[[ 15 -13]
 [ -7 105]
 [ 56  -2]
 [  7   1]]
=>
[[ 15 -13]
 [ 56  -2]]

[[ 13   2  11  83  24  10 -16 -16  12 -17  16]
 [-11  39  -7 -98 -58  31  37  39  22  23  -6]
 [-33  47 -49  71  35  33 -37  39  24 -21  16]
 [-23 -72  27   2  21 -15  73 -60  -1  43 -17]
 [-64  -6   2 -28 -35  -8  54  14  -5  21  12]
 [ 37 -22  -9 -27 -65 -16   8 -30  -9   4   8]
 [ 45 -84  35  47  43 -66  23 -45 -37  25  19]
 [ -3 -78  34  51 -16 -29  64 -34  -3  44  44]]
=>
[[ 13   2  11  83  24  10 -16 -16  12 -17  16]
 [-33  47 -49  71  35  33 -37  39  24 -21  16]
 [-64  -6   2 -28 -35  -8  54  14  -5  21  12]
 [ 45 -84  35  47  43 -66  23 -45 -37  25  19]]

[[ 31 -54  18  -4 -27  61 101  10 -49  47]
 [ 51 -44 -55 -57 -51  30   8  49 -48  37]
 [ 20  -9 -49 -48 -31   4 -27  35 -17   8]
 [ 56 -83 -14 -35 -55  82 112  42 -80  73]]
=>
[[ 31 -54  18  -4 -27  61 101  10 -49  47]
 [ 20  -9 -49 -48 -31   4 -27  35 -17   8]]

[[ 10  18   7  88  22   6  56   6  10  10  45   8]
 [ 17  23  11  14  11  16  26  28  74  10  14  10]
 [ 10  11  14   9   6   8  18  76 101  11  26   6]
 [  4   3  37  15  18   3   2  18   3  18  37  12]]
=>
[[ 10  18   7  88  22   6  56   6  10  10  45   8]
 [ 10  11  14   9   6   8  18  76 101  11  26   6]]

[[ 3 91  0]
 [16  7 73]
 [13  4 78]
 [20 31 45]
 [41 44 10]
 [19  6 69]
 [19 68  7]
 [17  6 72]
 [28 48 20]]
=>
[[ 3 91  0]
 [13  4 78]
 [41 44 10]
 [19 68  7]
 [28 48 20]]

[[-14  52 -14  23   1   5   4 -40]
 [-14  54 -15  21   2   5   5 -42]
 [ -2  96 -54 -17  36   1  12 -83]
 [ -1  95 -49 -21  35   3  14 -83]]
=>
[[-14  52 -14  23   1   5   4 -40]
 [ -2  96 -54 -17  36   1  12 -83]]

[[ 38 104  14 -39 -12 -49 -23]
 [-12  44   6  28 -76  41   3]
 [ 70  50  57 -73  45 -87 -41]
 [ 57  77  25 -64  17 -77 -37]]
=>
[[ 38 104  14 -39 -12 -49 -23]
 [ 70  50  57 -73  45 -87 -41]]

[[ -15   21   -6   52   10   55]
 [ -33  -28   23   39  -10   24]
 [-100  -65   68   45  -36  -13]]
=>
[[ -15   21   -6   52   10   55]
 [-100  -65   68   45  -36  -13]]
---
[[  4  86  -6  12 -21]
 [ 19  97 -70  70   8]]
=>
[ 4 97]

[[ 19 -46  -8  66]
 [-12  38  19  40]
 [ 41  32  -9 -54]
 [-82  37  28  45]]
=>
[19 38 -9 45]

[[ 34 -72]
 [ 61 -66]
 [-39  44]
 [ 62 -79]]
=>
[ 34 -66]

[[-11 -72  86 -43  96]
 [-48  10 -28 -24 -53]
 [-10  21 -64   7 -23]
 [ 33  -2  42 -26 -67]
 [-10 -26 -15 -31 -33]]
=>
[-11  10 -64 -26 -33]

[[ -76   27  -11  -37   55]
 [ -35    8   27 -103  -26]
 [ -28    5   28  -97  -33]
 [ -66   25  -27   -5   36]]
=>
[-76   8  28  -5]

[[96  0]
 [79 21]]
=>
[96 21]

[[ 10 -14  70]
 [ 97  26 -63]
 [ 18  36   6]]
=>
[10 26  6]

[[ -9  -9  35  92  69]
 [-60 -60 -19 102  16]
 [-63 -63   1  73 -73]
 [-69 -69 -13  85 -50]]
=>
[ -9 -60   1  85]

[[ -34   53  -27  -68]
 [  22  -60  -64 -103]]
=>
[-34 -60]
---
[[-28  11  -9  31 -28]
 [ 15  21  64 -22  -4]
 [ 32 -23  -9 -33  35]
 [-19  13   6  14 -10]
 [-72  84 100  60 -91]]
=>
[[-28  11]
 [ 15  21]
 [ 32 -23]]

[[ 51   7]
 [-11  -1]
 [ 95 102]
 [-13  15]
 [ 79  96]]
=>
[[ 51   7]
 [-11  -1]
 [ 95 102]]

[[-13 -11  45  -6 -19]
 [-13 -11 -26  -6  30]
 [-13 -11 -26  -6 -87]]
=>
[[-13 -11]
 [-13 -11]
 [-13 -11]]

[[-54 -22  47 -45]
 [ 81  12 -34  31]
 [ 37  25 -45  40]
 [ 32  30 -30  37]
 [-50 -24  41 -36]]
=>
[[-54 -22]
 [ 81  12]
 [ 37  25]]

[[ -34  -85   96   23]
 [ -25   26 -108  -65]
 [ -25   10  -23   -8]]
=>
[[-34 -85]
 [-25  26]
 [-25  10]]

[[ 78  13  26  59 -93]
 [ 78  51  34  47 -62]
 [ 42  80  76  53 -42]]
=>
[[78 13]
 [78 51]
 [42 80]]

[[  48   40  -15   44]
 [  95   30  -67  -23]
 [-111   -4   99  -81]
 [  89   41  -61  -12]]
=>
[[  48   40]
 [  95   30]
 [-111   -4]]

[[ 33   8  -6  15]
 [ 34 -97 -61 -97]
 [-23  44  15  51]]
=>
[[ 33   8]
 [ 34 -97]
 [-23  44]]
